Each path below is one point turned by a fixed rotation once a step. After each direction that follows a path, write how fast that rotation turns it, in degrees a step (0 if it stays still).
Each turn is a multiple of 5 degrees from 10 to 175, or 0.
Each row of a path follows its step; steps can be skipped.
Path 1:
step 0: [  1 -13 -16 -38 -22  44   7  -4   1   1  16 -12 -13 -20   6  18  -6 -55
 -30  -1  38 -36  50  -4   1 -27  -6   7 -38 -20 -42  38 -17   6  -7 -37
  37 -27 -23  16 -30   4  -6  -5   5   0 -12  11 -42  21   9]
step 1: [ 29 -51  -4   1  24   4 -11  -4  21 -18   2 -57  10  51 -22  31  53   0
  -6   2 -38  21  15  -4 -23 -40  21 -46 -31  -5  10  16  33  20  -9  -4
  10  -5   3  13  14 -20  25 -17  39   3   1   8 -12  -9   8]
step 2: [  9 -34  33   5  16 -28 -18 -13 -50 -16 -14 -16  35 -15 -25 -27 -24 -25
  24  -4   2 -21   4  23 -21  -2  40   6  16 -23 -21 -11 -15  54   8  -7
  11  10 -15 -19   2 -34 -50 -32   0 -33  -4  19 -46  -2   4]
step 3: [-33   7 -13 -17  45  14 -10  -3  20 -24  11 -32  29   9  29 -40  34 -13
  10   0  31 -23  40  27  30 -28   8  -7  -3 -39 -21  24  -3 -19  15   5
  36 -47  14 -44  -3   6  -2 -21  -4  21  -8   2  17  40  10]
step 4: [-24  -3   3 -31 -16 -25  16   5 -23  -2   5 -16  30  29 -27  33  41 -47
  14  21 -15   9  -3  21  17 -22   7 -12  17 -60  20 -11  23 -12 -23 -27
  -7  12 -19   3   5  11   8  -8  37 -41 -21  15  44 -40  31]
step 5: [ -4   1  10 -14   9  20   5   4 -66  19  -3   8 -16 -14 -25  -6   8 -14
  -2  31  -8  -3 -27 -24  33 -37  48 -14  32  11 -19 -36 -13  19  34 -18
   4 -32   5 -39   1 -30 -17   5  36  34 -39 -12 -34  18  18]
step 6: [ -6  26 -50 -11   2  -2   9  10   2  11  27  11  -6   7 -19 -10  31  -6
  12  -9 -23 -13  31 -10  -7   2  34 -23  15 -62  -2 -10  17  -6 -40  51
  11 -33  55 -23 -22   7 -19 -32  -5   3  -1 -27 -11  -2 -49]
step 7: [  6  34 -19  18 -21 -47 -34  24 -25  -6 -20  10  43   0   6   9  26 -18
  46  22  18 -10 -41 -28   3 -13 -21 -11  33 -39 -20  31   8  16 -30 -43
  -2 -36 -14  34   2 -18  11  25  13   2 -23   8  -2  -7 -23]
step 8: [ 12 -15 -19 -24   1  39 -29  19 -59  35   9  16 -17  16  11   4  21  40
   4 -20 -28  21 -33  17  10  29  -3  -3  33 -25 -11  -3  33  -2  37  22
  25 -45 -25  -6  -3   2   5   8  17 -19  -9   3 -11  60  16]
step 9: [ 33 -20 -38  -7   3   0  -4   4 -16  14  22   4  -4 -43 -52 -18  30 -17
 -34 -46  24   5   7  -1   6  10  15 -28  16 -42  10  27  -2   5 -21   9
 -18  29  -2  -1 -38  17 -23  45 -19  11 -40  11  25   8 -37]
step 10: [ 54 -17 -26 -16   6 -51 -34 -58 -20 -26 -36  26 -14 -11  41   4  26  38
   0  18 -11 -15 -10 -28  20 -30   2   2  -2  -3  11  28  10  -8 -38  -9
 -32 -14  -4  -8   9  -3  20  -4  11  -4 -40  -5 -13  28   3]
Speeds:
[  7  17   9   3   2  -4  11   0  -8  -9   1   8   6  -9   7   4  10   0
   5   7   4  -6  12   4  -8  -5  -6   5   0  -4  -2  11  -5  -7 -11   7
   2   0   0  -1  11   2   1  -3 -11   1   4  -3  -1   9   2]  100
[ -3  -1   4  -2  -1   3 -11  -9   9   5  -6  12  14   6   9  -2   2  -6
  -8   5 -10  -4   3   2   7 -12  -8  -6  -3  -3   5   6   6  -3 -12  -4
  -1  -6   3  11  -2   2  11   8   0   0  -2   2  -2 -14   2]  115
[ -7   2   0 -10  -9  -8  -4  -4   1 -17  -1  -2   6   7 -16   7   5   6
   1  -2   1  -1  -8   4  -6   1   1   3  -5  11   4   2  10  -8  -4 -14
  -1  -8   5   7  -1   9  -6   1  -3   2  -2  -8  -4   7   6]  115
[  1  -7  -5  10  -5  -4 -10  -5   5 -10 -12   3   2  -1  -3  -6   1   9
   4   2  -5   0   3 -12  -7  -6  15   0   1   2  -4   0 -11   1  -9  12
 -10  -2  12  -4   0  -5 -10  -5   3   3   9   4  -7  -5  -3]  85
[  4 -13  -3  10  -5 -14   6 -12  -1  -3  -3  -1   6  -6 -11   9   5   0
  11  10   2   6  -3   2   4   3 -10  -2  -4  -4  -8  -5   2  -7   6   0
  -1   6   1   0  -1 -13  15  -1  -4  -1  -4  -3   4  -7  -7]  130
[ -3 -10   7   0   5 -10  -4   7   1  -1   1   6  -3   0   5  -1   4  -1
   2  -2  11   3  -2  19   9 -11   9  -3  -9   6  14  -5 -11  -9  -5  -6
   7   2   1 -12   6  -1  -2  -8   2  -6  -1   5   0  -4  -4]  40
[-13   7   5  -5  11   4  11   0  -2  -9  -2  -2  14  10  -2   0  -4  -4
   2   9  10   3   8  -9   4  -3   2  -2  12   4   4 -14   1   0   8   5
  -7  -2  11  -4   2   4   4   0   3 -12  -4   4  -2  -3  -4]  35
Path 2:
step 0: [ -8   6  11  33  11   3 -21   4  46  17   5   4 -54   1  16   9  -4 -41
  21 -27 -12   0  -8 -21  -8 -19  16  -2 -50 -12  37  -5 -15 -34  24 -20
   1  15 -28  19  17   0  15   5  26 -19 -17 -16   7   4 -19]
step 1: [-12  25  21  16 -25  27 -15 -23 -32  47  12   2   0   5  18  33  -5 -32
 -21  -1 -26  16 -11   9   5   0  -7   3  -3  19 -24  -5  -9  16   7  -6
 -41 -18 -38  30   2 -10 -32  -5 -24  52   5   6  -6  25   9]
step 2: [ 49  16   7  16  -7  19  47 -49 -29   1  37  -2 -46   2 -19 -18 -13  23
 -27  -1  -6  -7  27  -4 -16  -9  10 -23 -13   8 -12  -7   6   7  14  42
  19   8   6  -5 -15   6  24 -27  -7   7  -4 -32   0  -9  -1]
step 3: [  3 -17  14  50   4 -12 -32  -1  16   3  -2  29 -30   1   3 -17 -41  -4
   7 -35   7  14   1  -7 -14  10  39  11 -55 -30  23  -6 -14  -2  -1  -7
 -37  31  -1 -11  -4 -27   4  20  23  -7 -23 -13  21   2 -24]
step 4: [-46  18  28  15  -6  24  -8  -1 -24  17  14  15 -16  16  10   9 -10 -40
  11  17  -4  16  -6  39   9   4 -15  30  -7  17   0  15 -20   5   2  10
  -7   3 -46  25  18  15 -14 -41  10  31  -2 -15 -10  56  -3]
step 5: [ 29  21  18  41  11  53  34 -37 -26  12   5   7 -39  10   1  -3  20  28
 -24   4   3   8  13 -21   2   6  -3  -8  -9  51 -31 -32  22 -16  12   2
   7 -29  -1   1 -14   2  18 -15   3  -3 -18  -8   1 -19 -20]
step 6: [ 33 -52   9  26 -36 -10  -6   6  12  19  19  16 -25   4  -8  17 -48 -13
  -2 -41  23  -7  10  12 -14   6  12 -21 -36 -22   8 -11  21   5   4 -18
 -30  13 -26 -13 -22 -26  21  -2  10 -16 -27 -22   7   1  14]
step 7: [-25  -7   5  14   5   7   6   6 -48  24  -7  18   5  11   2 -32 -12 -28
 -10  -6 -23  21  26  40   4 -19  17  31 -12  11  15  19 -11 -12 -34  28
 -30   6 -11  -2 -17   6 -34 -24  18  17   4 -11  -9  59  -9]
step 8: [ -2  20   9  36  20  26  26 -19   5 -17   4  15 -47   6  -6  -6  35   2
 -24  -1   3  -4  11  25  28  33 -13  -2 -33  48 -51  -8  -4 -10  -4 -15
  33  19  15   6   6 -10  19 -33  17  -7  -5  -8  17   2 -26]
step 9: [ 15 -51  41  34 -38  26  -7  -6  22  33  -4  31  11  23  13  25 -17  18
   9 -14  31  28 -12   5   3  -1  -5 -34 -25   1   8   4  22 -16   5 -35
 -17   3 -25  -6 -15   8 -13   1   5 -15 -20 -24  29 -18   4]
step 10: [ 14 -33 -31  12  -1   9 -15  15 -31  34   3 -19   8   5   1   2  -4 -38
  -6  -5 -30   7  37  11 -11 -30   2  11 -13  25   4  18  15 -37 -18  38
 -20  10 -45   1 -16   2   2 -51  12   7  15 -10 -15  28  10]
Speeds:
[ -7   0  12  -2  -8   2   6   4   1  -8   2  -4   7   0  -1  -6   4  -2
  -8   8  -2   5  -1  -4  11 -20   6   4  -9   9   6   1  -2   3  -3  18
   5  -4  -8   1  -4  -7  12   2  -4  -9   2   0  -3  -5  -3]  135
[  6   3   0   8   9   1 -21  11  -2  -2  -2  -6  -7  -9   3  -1   6  -3
  -5  -2  -3 -18  -2  -7   4   7   7   4  -8  12  -3 -13   3  -6  -7   3
  -3   5   7   2   2  -5   6   4  -1  -1   0   3   4  -7   3]  140
[  4  -9   0   6   1 -15  -2  -6   4   9   1   3  -2 -10  -8  -3  -6  13
   7  -2   9  -5  -5   2   3   1  -7  -7  -8   4   8  -1  -5   0  -1  -1
   6  -1  -5   9 -13  10   5  13   5  -3   4  -5  -6  -9  -8]  115
[-11   1  -8   7  -6  -6   5  -2   3   3  -3  10  -6  -5 -11   2   1  -3
  -3  17  -1  -9  -2  -4  -6   3   6   6   2  -7   5   0   3  -8  -1   6
  -4  17   2  -3  -5  -4  -9  -4  -1 -13  -5   9 -11   4  -4]  95
[ -9  -9   7  -4   8  -9  -9 -15  -3   3   4   3   4  12   1  -8  -4   0
  -4   7  -9  -5   4   7  -1   2   2  -4   5   3 -10 -10   5 -12   6   6
  13  -4   0   2  -3  -7   2   1   2   9   7   9  -6   6   1]  120
[ -3   1   5   7  -8   7   8  -3   3   9  -1   5  -4  -1   2  15  16  -6
   1   8   2  -7  -7   6  -2   4   8  -6   9   5  -3   4   1  -3  -9  -2
   9  -8  -8  -5   5  -2   2  12  -6  13  -2  -2   3 -10  -4]  95
